Named turns come first, each shown by rows before and after it. Which turns, in which order, take the first row of each pair that follows to the second? Write the first one first, as in the answered first pair.
turn B:
54 -16 -14 20 15 4 -10 42 -29 -3 -1 -8 -28 0 3 14 -11 -5 -12 60 5 5 3 -6 4 27 36 -10 1 37 -6 -30 -> 4 -23 -16 3 15 -4 -30 -1 29 26 -1 -21 -9 -7 5 21 -9 -2 -7 25 -16 -3 -12 39 12 17 59 -11 -12 10 -34 55
24 -11 -15 32 -25 -14 -2 -25 -2 28 -10 18 -41 16 -12 -15 -14 -4 -6 3 -23 -13 5 -7 -18 -4 -20 5 -55 16 17 36 -> 36 -22 -6 28 -26 -3 -2 -11 -22 18 -9 21 -41 15 -12 -9 -19 -18 -20 8 -22 -8 19 -17 -9 -6 -16 9 -48 26 22 24
-14 -5 41 -20 -16 -3 -23 -27 40 17 17 -3 32 -3 -4 0 -3 24 -32 -12 -4 14 2 34 -7 5 20 10 -6 -7 -36 13 -> 16 19 29 9 -16 -13 -1 -6 11 6 20 5 11 10 -6 -17 11 51 -6 16 21 11 -4 0 -30 19 -14 0 0 2 -13 -63
turn K:
-9 -7 -2 -29 4 5 -2 -18 37 8 -30 -12 -24 -3 41 -4 -17 -5 -49 2 -4 12 -29 15 -32 -15 7 -4 33 -26 0 42 -> -22 -12 -2 -27 6 5 -4 -11 38 12 -28 -15 -22 -4 47 5 -16 2 -45 -8 -2 8 -27 18 -17 -19 9 -5 30 -33 -10 49
-17 44 2 -29 -49 12 12 -8 3 10 3 -28 -3 -15 -6 -5 -12 6 4 -24 19 -15 -16 -4 -22 -3 -25 24 -5 25 -20 -20 -> -3 28 8 -37 -53 10 3 -1 -2 6 -1 -31 -1 -19 -10 1 -19 -4 -17 -13 13 -7 -8 -4 -30 7 -8 21 -6 39 -29 -18
20 16 -14 9 8 8 9 1 -14 -15 -11 -2 -11 5 -7 0 12 -6 8 3 0 8 -3 -20 -4 -12 -19 6 0 -2 14 -23 -> 28 -7 -9 1 1 5 -5 14 -18 -14 -13 -6 -8 3 -10 11 -2 -15 -18 10 -6 15 8 -15 -1 -1 2 -2 0 9 -2 -16
turn J:
29 12 -58 17 18 -5 9 0 -9 -5 -14 -8 -30 8 -7 22 -25 -28 14 8 -7 0 5 -9 -4 0 8 -6 -19 20 16 6 -> 42 11 -46 2 13 -8 6 -6 -6 -8 -11 -12 -24 4 -15 7 -26 -32 -3 18 -14 9 4 -7 -23 5 17 -3 -10 28 23 6
-6 5 -9 -5 -2 -7 8 -25 22 13 5 -6 -3 -4 -14 -6 -10 -16 -12 -14 -25 13 -9 14 -21 -2 28 -4 -16 4 4 43 -> -5 -15 3 -7 -7 -13 -1 -4 14 14 12 -11 3 -4 -13 4 -15 -8 -31 -8 -19 19 0 16 -14 11 40 -13 -13 8 -18 30
-21 -17 13 19 5 -5 13 16 0 -38 -13 -2 39 4 11 3 -1 23 -9 -10 10 -3 10 19 18 -10 -1 11 5 16 3 0 -> -25 -5 2 20 9 -4 18 5 2 -39 -17 0 35 6 12 2 1 18 5 -15 10 -7 4 17 17 -21 -9 16 -1 12 13 6
25 0 -49 -8 -12 22 8 -6 -9 8 -21 -5 -26 -12 -13 -1 -13 -52 0 4 -24 -12 9 38 -26 9 -29 -18 -18 26 21 32 -> 36 -19 -28 -21 -19 19 2 11 -16 4 -13 -10 -16 -11 -15 -3 -19 -49 -29 13 -25 1 16 39 -32 25 -14 -23 -9 37 2 23

Each pair is two turns apart.
-24 -7 16 6 -1 6 14 40 -15 -5 1 -2 20 16 13 23 12 44 2 -22 22 -9 7 7 51 -9 -19 -9 8 -12 -17 -10 -> 38 27 -6 -17 1 8 22 -11 -7 -17 -21 2 -3 3 -8 -29 -1 -9 -13 16 -14 7 -7 0 -32 -17 -20 10 10 24 48 -6
J, K
-24 24 -16 -33 12 -7 -8 -49 21 27 -12 8 -1 -22 15 -6 -20 -74 14 -7 -49 -20 -15 13 -5 -38 -11 28 -15 8 54 53 -> -1 -38 23 -47 -3 -18 -40 1 3 24 -1 -6 10 -24 7 18 -41 -74 -45 17 -49 2 15 20 5 2 34 6 -3 34 -1 42
K, J
23 -2 -13 54 8 24 -3 19 -18 17 -35 20 -33 -5 -12 18 -16 0 25 19 -5 -6 -10 -22 -5 39 -21 -18 -28 28 -23 -40 -> 42 16 -7 27 5 29 0 -12 -7 15 -36 22 -24 -12 -21 -16 -15 -13 7 29 -24 8 -20 -21 -44 29 -20 -5 -14 43 3 -30
J, J
-31 -6 -15 37 -8 -45 -7 -13 8 36 17 22 -12 1 1 9 31 42 56 -24 41 -18 -34 26 8 10 6 -25 -23 -43 -24 -11 -> 2 -15 0 37 -3 -2 12 27 -66 -15 14 38 -13 0 11 12 22 3 31 -11 53 -3 2 -18 44 -17 -11 3 1 -20 18 -68
B, K
-14 0 5 0 -2 31 -4 -7 -3 1 -3 13 -23 -8 -15 22 -4 -30 -5 -18 -12 -5 -7 -12 34 -6 -1 20 -16 10 5 28 -> 20 12 -3 7 -6 9 -1 -12 0 6 -3 11 -40 -6 -28 -1 -5 -21 -3 12 -16 0 -20 -17 -16 19 -5 6 -19 27 16 3
B, K
22 -8 19 -3 -19 -39 -26 3 43 11 12 -19 -2 30 -38 4 12 14 20 33 8 19 -13 -15 -69 46 21 -32 -1 12 -26 3 -> -6 11 -25 30 -5 -34 -16 -5 45 17 0 -11 -23 35 -26 27 20 11 75 8 18 -6 -22 -16 -35 27 -4 -31 -25 -12 -11 12
J, J
64 4 -41 7 6 6 12 2 -49 -15 -40 4 -31 -19 -14 -8 -20 -74 1 35 -24 13 18 -18 -25 -17 -3 14 -6 22 39 -12 -> -27 -4 -41 36 14 19 16 18 -36 2 -26 7 -13 -9 17 41 4 -27 54 -30 8 -18 18 -6 73 -38 -18 10 -20 -40 -3 14
K, K
-12 21 32 -15 12 15 10 -2 15 -18 19 9 27 22 9 -13 12 14 21 -11 -2 -7 -38 21 13 -16 -8 26 42 -16 49 7 -> -5 8 46 -24 2 6 4 6 14 -18 29 5 35 20 3 -21 13 29 2 1 -2 2 -36 25 1 1 1 20 48 -11 33 1
J, B
6 12 14 -24 2 7 -7 14 27 7 19 10 -9 21 -30 -17 20 19 18 1 34 -42 -5 -27 -20 21 -24 45 -22 -9 1 -37 -> 9 4 20 -22 -3 6 -11 24 22 5 23 10 -5 20 -28 -15 20 24 12 0 34 -38 -2 -27 -18 24 -20 43 -19 -5 -6 -42
J, J
19 -12 -2 10 17 -3 25 -5 -11 29 25 -11 8 31 -14 -4 0 -9 -5 17 -22 12 -23 7 -64 -11 -4 -35 -23 23 11 -33 -> -16 -30 -24 33 23 2 20 9 -10 37 24 -10 1 33 -2 38 -1 -11 19 -15 -14 -4 -16 16 -12 -21 -1 -42 -44 4 -14 -11
K, J
-9 28 -36 29 0 -2 23 -19 18 14 -3 7 -17 7 -3 1 7 9 47 3 2 -23 -17 -4 -15 8 -26 4 -16 -9 19 2 -> 4 -33 -19 18 -13 -9 -13 16 8 17 -3 -8 -11 0 -6 37 -21 -14 -4 12 -6 -7 13 12 5 35 27 -14 -16 14 -36 21
K, K
2 -3 50 -36 -9 -19 -35 -54 42 47 8 6 28 -5 -38 -11 -12 62 -13 -52 -23 0 -27 39 -44 37 51 -28 -9 -11 -75 93 -> 59 -33 61 16 -14 -19 -16 54 -59 10 18 17 3 19 -30 15 -19 83 -13 -6 29 4 12 -21 -14 74 26 -49 4 14 -81 -50
B, K
37 -24 -6 15 5 11 -5 29 -28 2 -14 -5 -37 19 7 21 -11 10 -9 -2 -5 -23 39 -16 20 24 15 -39 -20 -12 -30 -5 -> 8 -19 -5 10 12 28 -1 19 -27 -1 -12 0 -24 16 16 25 -8 3 -3 -27 -3 -28 42 -15 53 -6 5 -17 -15 -30 -20 15
K, B
13 2 -27 72 26 12 37 -32 -14 3 13 2 -48 23 -17 14 7 26 38 13 19 -31 35 -35 -16 6 -30 -29 13 18 40 -56 -> 41 -58 10 36 11 10 -1 -12 -15 0 17 -14 -31 8 -29 26 -23 -6 -45 34 -7 -3 62 -13 -24 31 33 -41 22 54 -4 -27
J, K
-7 -11 -9 2 -7 4 -7 -38 -19 0 16 10 -24 -35 5 3 -20 -22 1 -27 -7 4 -8 7 8 -8 10 -17 -2 8 -1 48 -> 11 15 -12 17 -10 -15 11 -39 -21 5 19 12 -34 -25 -3 -21 -7 9 20 -9 6 1 -26 -5 -28 11 -12 -27 -1 11 8 8
J, B
14 32 -5 -1 -3 20 17 -11 8 6 2 -15 -4 -1 -6 -4 5 -39 -1 -10 -20 29 9 -16 -15 -19 -6 39 3 -23 26 -4 -> 11 -11 3 5 -8 16 -4 22 -2 6 7 -20 -3 -6 -4 33 -8 -43 -21 -10 -16 31 29 -10 13 0 20 20 -6 -19 -17 0
K, J
-8 26 -12 2 11 -17 2 -44 27 3 14 -2 -8 -6 0 -31 35 -9 26 1 -2 -12 -3 6 -30 -15 -5 13 -1 -6 -8 35 -> -9 0 -1 -14 9 2 -9 -36 16 -9 12 -3 3 -17 2 -14 21 -39 -7 -3 -12 0 15 9 -5 -25 13 22 7 5 -14 57
B, B
-7 -10 -15 9 -9 -19 -3 5 6 4 -1 -17 -9 22 -7 -14 -11 11 9 -11 6 1 8 11 -19 17 29 -15 -5 -2 -14 2 -> -6 6 -20 11 -6 -18 6 -5 7 4 -3 -13 -11 26 -7 -24 -5 11 22 -12 7 -1 -1 9 -28 11 18 -10 -4 -5 -1 -2
K, K
24 -11 3 -2 -7 -7 -4 15 7 6 -13 16 -36 -1 -8 6 -7 -31 23 6 -27 13 -3 -18 -23 2 38 -8 16 23 7 8 -> -1 -10 -2 19 -6 -17 1 28 10 20 -7 15 -37 9 0 16 6 2 52 -8 -8 -3 -12 -20 -2 8 25 -19 8 0 -10 -2
K, B
-5 -14 -19 30 -19 -29 -3 -20 9 11 -9 21 -17 13 12 18 -18 -17 -2 12 -11 4 -6 2 11 2 -17 -17 -48 6 19 10 -> -8 -21 -17 27 -20 -22 -5 -20 7 9 -9 18 -15 9 12 21 -22 -24 -11 8 -12 9 1 3 17 1 -11 -16 -46 8 16 18
B, B
-57 3 -12 -11 7 -12 19 -24 8 -17 46 8 24 -17 53 -11 -3 17 34 -93 34 37 -26 -28 19 -53 14 -5 2 -20 12 15 -> 18 -37 5 -42 -11 -22 -11 -9 -8 -30 35 -7 15 -31 28 -20 -42 -34 -45 -42 -3 72 -2 -21 -37 -15 65 -18 9 39 -1 12
K, K
0 45 -35 37 28 21 67 -27 30 -6 14 70 -10 1 57 -15 9 29 37 -3 34 -15 -43 -35 -4 -57 -60 -10 -55 -24 6 -34 -> 35 1 30 -54 10 49 37 -39 22 -33 19 57 35 -27 38 -42 -22 -35 -88 19 -14 37 -9 -22 -30 -64 0 20 -10 25 7 9
J, B
34 11 -27 -4 28 14 38 24 -43 -18 -38 8 -25 -12 16 9 -40 -21 57 -7 26 3 -13 -30 -34 -28 -46 -29 -25 30 -15 -30 -> 13 -25 -18 -3 24 16 20 49 -42 -12 -32 3 -14 -12 22 45 -44 -17 48 -23 28 0 -1 -18 7 -19 -24 -42 -29 24 -57 -12
K, K
-7 -14 -28 2 -3 31 1 -16 11 5 -28 -11 -34 -11 6 18 -16 -63 -15 -4 -24 -20 14 14 37 -28 18 12 -35 9 8 53 -> 7 2 -2 -27 -11 32 4 -35 17 -2 -20 -13 -16 -15 -2 -24 -10 -59 -41 10 -35 -3 6 17 -5 -28 19 23 -11 23 27 48
K, J
23 4 -1 -7 0 13 -2 1 -13 -3 -18 20 -4 -13 -9 -15 -18 -15 -5 15 -10 7 -6 -19 -34 -8 -4 21 16 28 28 -17 -> -18 -19 4 -15 -6 -5 -26 -7 28 25 -8 7 9 -15 -6 8 -18 9 -3 -10 -16 -1 -16 14 -18 4 21 5 2 8 -22 34
J, B
34 -14 -70 58 15 -18 22 31 -60 -15 -31 4 -64 3 -16 32 -26 -55 36 1 14 -15 16 -31 -2 4 -33 -35 -46 2 -2 -61 -> -43 9 -75 28 24 3 22 -34 -4 1 -35 9 -36 -7 -3 32 -11 -65 57 -61 -7 -27 -4 1 29 -49 -34 -2 -53 -38 8 38
B, K
-8 8 7 19 15 15 -8 4 -40 -8 -1 12 -8 8 7 33 5 -29 18 -29 -10 -9 15 -5 34 -23 1 6 -8 -8 -2 -19 -> 18 10 11 -6 11 15 -12 -14 -34 -13 -8 12 -6 -5 -3 13 -6 -54 -13 -12 -31 5 13 -1 -4 -24 12 14 -1 12 13 -3
J, K
1 2 -28 -2 -19 12 -15 -45 -2 -7 -4 41 0 -13 2 4 0 -50 1 -5 -28 -14 2 2 20 -14 -12 37 -20 15 11 45 -> -25 -25 1 -9 -26 11 -25 -21 -1 -2 9 37 21 -12 6 18 2 -25 -16 -18 -19 -8 12 8 50 -5 -2 31 -9 4 -24 50
J, K
-20 33 15 -21 5 -13 7 11 12 -1 34 -16 25 15 -19 -4 30 31 -8 1 -12 36 -8 3 -4 -18 6 -16 -36 -11 -2 -6 -> -16 17 14 -15 5 -19 0 27 1 -3 32 -16 22 19 -19 8 23 32 -10 8 -7 36 -1 2 3 -6 13 -24 -40 -6 -11 -15
K, J
27 -8 5 -8 -9 22 -16 -7 -27 -20 -17 15 -19 -13 -13 -2 -26 -44 -33 16 -10 11 19 -10 -2 -13 4 14 4 17 9 5 -> -26 20 -18 26 -5 -11 -7 -20 13 17 -8 12 -19 3 -4 4 2 27 38 -14 14 -20 -15 4 6 -3 -23 -8 -19 -29 -18 11
K, B
35 39 -31 0 13 2 17 4 -1 -24 -11 0 -7 22 28 -22 -2 -22 22 20 -25 -1 2 -33 -23 -4 -18 13 -6 2 40 -1 -> 17 44 -37 -4 15 -7 12 -17 28 -8 -11 -4 -4 19 28 -20 4 -13 32 5 -30 -8 -12 -14 -27 -6 -14 11 -12 -10 30 29
B, B
-14 -31 -16 18 8 -5 -16 23 8 16 0 -6 -13 -17 16 34 -11 -11 8 4 11 -26 3 -3 23 28 21 -25 -21 -6 -28 9 -> 9 13 -19 -17 13 4 -6 -32 33 10 -7 -5 -10 -29 2 -20 -10 -35 -4 17 -18 -15 -18 0 -36 5 12 5 -10 10 23 29
J, J
-10 29 -10 11 6 -1 13 2 -9 -21 6 7 2 -4 10 -9 12 10 19 -12 17 2 -4 -10 14 -6 -19 2 8 -21 23 -24 -> -11 13 9 -26 1 10 -3 -11 1 -25 6 4 22 -15 2 -15 -2 -15 -22 -12 -4 21 6 4 9 -13 7 14 20 -6 17 12
J, B
-4 26 -40 17 17 11 7 -37 21 21 -22 10 -27 -2 -8 16 7 -14 36 -17 -10 -25 -18 -4 12 -17 -6 4 -30 -17 15 34 -> 48 28 -6 -16 4 6 11 -33 4 2 -13 8 -17 -6 -25 -29 1 -18 -15 29 -17 6 -14 -16 -44 0 -2 12 1 19 34 -4
J, B
15 -18 9 2 -6 -17 -10 0 7 8 6 -15 -6 9 -6 -27 3 17 -12 24 -3 18 -16 17 -25 27 22 -13 1 -8 -15 20 -> -8 2 -10 28 1 -17 3 2 5 12 6 -9 -16 16 -1 -17 17 35 28 9 15 1 -21 8 -4 16 -4 -13 -10 -28 -10 8
J, K
28 -4 -14 12 21 -48 -11 -28 8 17 -16 -20 -31 -8 -16 4 5 -26 12 17 1 -8 21 -14 -18 50 30 -20 -16 8 8 23 -> 25 -11 -10 3 20 -43 -16 -25 8 15 -14 -17 -24 -12 -15 7 5 -36 4 14 -1 -5 28 -9 -10 45 36 -17 -17 9 4 31
B, B
-50 14 -10 -16 -17 27 27 -21 19 -9 -5 -4 19 8 24 -15 2 19 18 -23 10 -4 -15 -23 24 -35 -29 8 6 -22 4 -2 -> 10 1 0 -27 -23 31 27 -4 -17 -32 -13 -2 9 1 13 -30 -18 -13 -24 20 4 16 2 -42 -8 -20 -17 7 18 17 23 -37
B, K
4 3 35 21 21 1 33 -18 -45 -17 -33 8 39 14 3 -1 45 6 -11 -19 5 -32 15 -37 53 -38 -33 40 78 25 25 -35 -> -36 2 34 -3 21 -8 16 -63 12 11 -31 1 54 5 -1 -4 48 13 -11 -45 -14 -37 -4 2 47 -46 -12 38 67 8 2 40
J, B
22 -2 -29 0 35 43 16 -64 6 -6 -14 -22 27 -12 22 -9 -25 -70 10 31 -15 -41 -1 0 -49 -13 -5 -16 -13 -7 44 57 -> -32 -60 19 2 26 39 -9 -8 0 9 15 -30 63 -4 36 39 -19 -19 -8 -2 13 -42 20 14 27 7 21 -35 -2 -36 -39 57
J, K
13 29 1 1 -18 -27 -8 -61 22 27 4 8 5 5 8 -17 1 29 19 0 -15 4 -29 3 -49 18 11 7 10 -12 12 26 -> 54 1 12 8 -23 -30 -12 -17 -19 9 4 6 -6 8 3 -8 -12 18 -8 30 -8 19 -6 -13 -50 41 22 -7 18 14 5 -21
K, B
-30 -14 -14 -16 20 -24 -16 -21 28 -14 -11 -26 -1 -15 13 22 8 -2 23 15 10 5 -7 6 8 -5 -19 -7 -2 -13 23 -10 -> -5 -25 -1 -26 13 -27 -23 -15 22 -19 -10 -30 1 -17 4 12 1 -7 -1 33 6 18 0 2 -14 7 -8 -11 8 4 20 -22
K, J
4 -23 42 -18 4 37 4 23 -20 -19 25 3 23 -11 12 -37 1 -5 -46 -30 -29 12 8 -3 -23 -9 16 -20 32 8 7 -33 -> -47 -23 13 14 13 14 1 18 14 14 25 -1 14 1 22 -5 17 33 10 -66 -15 -18 -10 18 9 -5 9 -41 0 -30 -28 -4
J, B
-5 -6 28 -13 -13 -3 6 -10 11 7 10 -19 10 3 -9 -28 11 26 -20 3 10 -1 -2 -2 -20 6 -4 0 10 -3 -3 16 -> 2 -8 27 -4 -13 -3 11 5 -6 3 12 -19 4 4 -8 -27 11 30 -19 10 16 -2 2 -12 -19 11 -8 -3 11 2 -2 -8
K, B
-9 -7 -30 25 19 -10 -15 26 -10 10 -9 0 -17 5 -9 21 3 -25 4 19 12 -28 17 18 59 -3 35 -31 -15 -10 -29 -14 -> 6 26 -46 22 27 7 3 0 -14 -5 -22 7 -27 -2 -10 -6 5 -52 12 27 3 -26 9 5 37 -30 13 -8 -12 -3 23 -18
J, B
13 15 -43 31 2 -21 -1 -19 18 11 -1 7 -31 2 -10 5 3 -4 36 6 -8 -7 -28 4 -28 17 -9 -21 -31 -1 0 1 -> 9 -28 -13 7 -11 -23 -25 1 18 13 9 -1 -10 -7 -13 19 -12 -7 -12 4 -17 9 -8 17 -15 34 28 -27 -22 10 -43 17
J, K
-68 8 -25 17 7 0 9 -4 19 11 -2 -11 12 6 28 19 -24 -34 31 -54 -17 -21 12 13 37 -30 6 24 -33 -12 14 58 -> 36 13 -27 29 -6 -21 21 31 -35 -16 -11 -11 -20 11 7 -18 -40 -45 7 29 -15 0 21 -27 -42 16 -3 6 -20 45 48 -45
B, K
-1 9 6 39 -13 15 28 20 -8 15 0 -12 -53 15 -22 4 15 -10 15 -18 -4 -4 5 -65 53 -11 -47 17 -3 1 32 -4 -> -11 -8 9 1 -18 12 -1 -17 36 34 -5 -25 -38 -1 -33 6 0 -37 -20 -28 -40 5 5 -30 35 -9 -4 19 -7 8 13 73
K, B
-5 -18 24 -6 -1 -8 -17 19 -21 -16 6 -8 15 -4 1 11 1 6 -22 4 1 7 17 -11 29 18 18 -11 5 -6 -21 -24 -> 0 -1 18 8 -2 -18 -8 18 -19 -10 7 -7 3 1 -4 -1 7 25 -1 9 10 3 5 -17 14 28 2 -16 1 -8 -11 -44
B, B
21 20 13 -33 -7 9 1 -42 17 -8 -1 3 12 -7 -12 -45 -6 -19 -19 25 -25 18 -1 1 -56 1 7 13 15 19 32 13 -> -45 -20 32 4 -8 4 -2 21 3 6 25 2 29 12 14 15 11 45 12 -17 23 -5 14 -1 45 10 3 -8 8 -26 -36 -7
J, K
19 -11 -14 20 -7 11 12 15 -26 -13 -14 34 -9 -34 9 49 -3 -11 17 -22 22 12 -3 -25 -3 -4 3 10 -14 -10 9 -31 -> 3 -5 -14 -6 -3 17 5 -24 4 -7 -19 32 3 -42 6 39 -7 -31 9 -36 0 16 -13 -6 -15 -22 15 27 -17 -13 19 17
J, B
50 -23 -41 -18 3 2 -7 25 -50 -12 15 16 -7 -23 3 21 -34 -32 -30 26 -12 17 32 -4 -7 4 13 -6 -20 37 -1 -32 -> 50 11 -59 9 4 -24 10 10 -30 5 19 18 -22 -11 1 0 -14 9 14 33 2 4 1 -5 -46 20 -15 -21 -31 25 7 -55
B, B
